In the rows, zero is written as 128.
One turn sends every row of this set to another row. A few are shown first. Where does it send the rows asked after them?
Q519: [135 122 118 132 149 126 120 118 126 144  82 116 102]
Q851: [103 120 127 155 120 124 135 143 162 119 151 147 154]
Q435: [117 100 117 158 103 116 147 140 130 133 154 131 154]
Q146: [123 116 122 132 138 134 116 124 120 138  79 127  97]
Q37: [132 136 140 127 148 121 102 116 126 151 116 112  93]
Q794: [125 124 123 130 134 121 107 127 124 140  87 111  94]
Q148: [137 125 120 137 151 137 124 112 114 146  93 111  98]
Q534: [129 128 113 130 114 153 163 127 137 134 160 151 149]
Q754: [142 102 107 142 119 118 160 148 146 112 118 114 146]
Q937: [146 151 138 133 155 145 127 106 118 152 118 123 104]
Q288: [122 136 152 107 142 128 106 125 122 154 113 117 104]
Q605: [108 114 125 118 104 115 120 142 151 134 167 139 132]
Q619: [109 119 117 160 122 136 150 139 154 117 142 149 158]
Q154: [118 108 125 155 103 115 143 140 133 135 164 134 155]
Q850: [126 145 153 120 139 127  98 123 134 146 117 137  97]
Q847: [155 136 130 137 124 129 163 141 152 119 151 129 153]
Q559: [110 128 125 134 104 170 154 118 144 130 145 129 155]
Q144: [141 152 138 122 146 147 130  99 111 151 112 131 112]
Q978: [136 146 145 121 148 117 102 118 139 150 114 123 101]
Q500: [125 123 116 139 107 111 154 131 157 116 147 148 158]
Q789: [146 149 123 137 144 155 142 113 115 143  94 127 110]
Q600: [ 95 120 139 123  96 140 120 129 157 131 156 121 142]
Q910: [109  87  90 133 106 131 147 139 133 126 126 131 137]
Q455: [115 126 126 147 102 129 114 147 123 116 168 110 134]
Q539: [100 106 114 159 118 124 138 144 156 115 135 142 152]
Q338: [138 161 151 123 139 131 108 120 133 149 124 127 101]
Q348: [123 114 108 141 106 111 156 131 154 115 137 145 157]
Q932: [137 149 145 115 149 155 136 115 113 154 110 127 116]
Q368: [116 109 103 157 104 140 132 144 111 111 142 106 137]
Q463: [ 94  96 110 134  97 149 137 129 143 125 122 113 143]
Q730: [128 123 120 125 140 134 121 107 107 145  87 118 104]
Q939: [129 136 119 155 109 154 142 136 113 116 164 119 145]
Q824: [126 140 145 114 138 120 100 109 120 150 114 121 100]
Q676: [150 153 132 131 155 146 136 107 127 149 104 131 113]
Q136: [121 108 120 158 105 123 153 137 129 135 159 136 158]
Q133: [124 119 128 117 144 140 127 123 110 149  85 113 108]
Q81: [137 116 132 130 115  99 131 153 161 117 147 116 139]
Q292: [142 150 136 132 147 159 137 111 119 144 103 145 110]
Q658: [120 114 114 138 104 103 147 134 158 115 142 144 154]

Q605 goes to Q534
Q730 goes to Q824
Where do these go?
Q937 goes to Q148
Q850 goes to Q292
Q348 goes to Q658
Q932 goes to Q133
Q939 goes to Q368
Q435 goes to Q154
Q847 goes to Q754
Q539 goes to Q851
Q519 goes to Q978
Q338 goes to Q789
Q600 goes to Q559

